In the rows, 128 means zero.
First come named turns, each shown by rows before and after it. For each pair of rows after them, which turns, in which order, take the first row to the second? The first pair is done for you.
Z (before -> after):
[118 137 104 141 129 139 141 112 153 129 136 141  90 145 122 159 140 124]  ->  [124 100 104 138 122 132 128 108 157 145 140 137 113 159 141 146 130 150]
[119 133  97 148 142 147 133 119 129 152 135 132 149 146 122 194 119 104]  ->  [123  95 108 141 129 133 120 122 129 159 136 123 178 152 139 169 110 135]
[120 138 121 138 111 126 131 128 132 128 133 128 111 142 126 150 143 123]  ->  [121 122 120 139 108 124 127 123 135 136 135 127 120 151 134 148 139 133]
R (before -> after):
[137 160 132 146 158 162 140  85 148 161 136 130 119 144 142 169 119 103]  ->  [145 116 175 126 142 130 123 102 132 160 131 110 178 133 161 110  99 144]
[132 132 182 108 111 117 109 186 111  72 110 119 141 105 101 103 130 120]  ->  [128 140 103 145 135 168 118 140 150 113 130 149  74 154 104 190 145  94]
[121 104 100 120 109 134 124 118 153 135 140 139 140 144 145 137 145 142]  ->  [117 124 134 106 102 114 129 145 134 106 129 127 154 114 129 108 148 137]
[128 160 170 127 179 165 120  99 125 152 115 129 193 122 125 116 105 121]  ->  [125 179 160 132 184 174 128  96 125 146 115 135 173 121 116 133 113 105]
N (before -> after):
[140 141 164 117 143 134 109 123 116 134 126 122 149 108 137 108 100 115]  ->  [133 159 161 114 132 127 120 137 113 113 124 122 136  99 124 110 114 109]
[175  47 119 130 148 121  91  94 150 189 135 110 187 173 159  98 100 175]  ->  [185 101 170 133 199 140  84  95 129 189 122 102 192 139 146  89  80 118]
[128 117 172 133 126  96 116 165  74 131 127  65 177  88 146  72 136 139]  ->  [123 126 168 132 117  91 123 171  73 121 125  67 168  84 139  73 144 138]
[123 147 114 133 123 128 139 127 125 117 126 129 106 123 120 143 131 109]  ->  [121 134 103 133 112 125 141 125 130 118 129 130 106 131 122 144 135 122]

Each pair is two turns apart.
[137 145 101 150 151 161 121  99 143 145 133 127  99 132 123 165 134 103]  ->  [146  84 134 132 130 131  98 107 134 154 130 109 163 131 150 109 111 154]
N, R
[121 140 174  99 138 111 114 154 100  74 125 107 151  74 126  92 123 123]  ->  [109 107 134  96  94  94 123 158 116  65 133 112 143  97 129 100 145 166]
N, N
[112  87 120 114  68  89 140 147 130 107 131 124 151 138 127 100 146 181]  ->  [109  93  73 136  83 120 146 119 153 129 143 144 109 166 128 153 155 163]
R, R
[106 133 113 148 122 135 159 137 156 123 142 124  71 145 113 164 155 113]  ->  [116  84 162 122 102  95 137 158 138 120 134 100 139 131 133  96 133 160]
Z, R
[116 123 141 131  90  99 137 138 120  98 120 118 137 105 126 105 134 141]  ->  [114 141 136 133  93 104 143 138 119  90 120 122 122 101 116 115 141 130]
N, Z
[115 145 115 124 174 139 106 123 110 159 137 145 125 145 126 146 114  94]  ->  [118 108 136 110 154 115  94 133 103 158 136 134 163 141 140 110 102 127]
Z, Z
[152 131 167 103 143 182 122 105 158  94 143 108 129 107 138 121 105 143]  ->  [143 151 154 104 137 182 135 110 160  79 143 112 107 105 124 135 119 133]
R, N
[125 106  58 166 149 135 119 104 133 132 143 151  68 163 126 165 140 111]  ->  [147  64 109 159 172 132  84  94 123 167 139 135 132 160 157 119  99 126]
Z, N
[106 151  73 125 150 142 113  98 108  99 152 162  83 127 112 125 175 114]  ->  [115  81  81 117 134 124  91  93 114 123 158 152 132 149 144  95 155 166]
Z, Z
[118 107 115 116  98 113 130 137 137 112 125 132 134 139 134 113 139 158]  ->  [117 149 137 114 113 117 137 148 123  95 117 128 125 114 115 111 140 123]
N, R
[122  95 116 124 100 127 110 124 142 128 139 133 145 148 118 102  95 176]  ->  [116 136  83 139 113 151 128 113 152 126 141 148  97 154 100 147 112 141]
R, R
[143 125 136 107 104 134 131 133 109 124 136 110 145 124 133 112 110 145]  ->  [136 141 128 106  96 131 142 140 109 110 136 114 128 120 121 121 123 139]
Z, N
[107 152 134 115 111 109 127 146  82 104 114 142 113 126 111 127 147 110]  ->  [116  90 108 124 107 115 109 119 103 145 127 149 128 167 143 135 133 147]
R, Z
[103 107 125 105  72  94 143 160 120 107 123 124 127 122 121  95 148 171]  ->  [100 106  97 113  68 103 149 148 132 115 129 132 108 138 123 119 156 171]
Z, N
[124 158  86 163 166 163 138 111 158 151 133 133  83 142 113 195 118  87]  ->  [148 103 180 136 176 129  98 127 128 162 121 101 188 114 145 100  69 123]
R, N
[ 88 110 114 103 150 124 125 131 126  90  84 138 110 118 122 150  92 102]  ->  [ 84  91 100 104 137 121 125 128 134  93  88 140 111 129 126 152  98 120]
N, N
[118 109 139 127 137 118 120 149 103 118 125 115 143 119 106 114  98 180]  ->  [111 130 126 126 126 115 133 158 103 100 124 119 122 115  90 126 114 173]
Z, N
[138 111 130 100 114 106 157 125 147 103 151 109 128 123 124 105 134 166]  ->  [137 114 120 103 112 109 161 124 150 101 152 111 117 127 121 113 140 165]
Z, N
[126 146  76 118 131 110  79 146 138  94 153 127 104 126 115 135 113 110]  ->  [129 120  72 116 124 107  74 142 143 102 157 127 114 138 125 131 110 128]
N, Z
[129 138 137 143 169 162 107 103 127 156 127 126 136 129 141 144 104 108]  ->  [112 179 127 134 143 147 135 131 119 111 121 126 106 107 111 149 132  99]
N, N
[124 132 129 126 131 134 130 129 131 120 142 135 121 120 138 136 125 107]  ->  [125 127 127 128 136 136 127 126 133 127 143 135 123 123 141 137 123 107]
Z, N
[134 127 163 125 133 115 132 152 111 120 121 116 148 103 124  89 116 137]  ->  [127 122 146 121 112 107 142 158 116 109 123 120 139 107 119  94 129 150]
N, N
[123 142  96 134 124 141 134  98 133 112 133 141  84 141 122 172 143 102]  ->  [127 117  91 137 126 144 124  86 138 131 136 143  95 155 135 172 134 116]
N, N
[108 145 141  87 127  60 166 158 127 104  93  93 150 121 110 126 144 145]  ->  [114  95 126  92 123  62 152 140 141 133 102  95 167 149 135 126 132 178]
N, N
[129 174 167 136 162 134 119 122 128 129 110 121 110 103 122 137 122  74]  ->  [139 125 188 126 151 115  99 123 124 142 109 109 156 108 145  99 103 114]
R, R
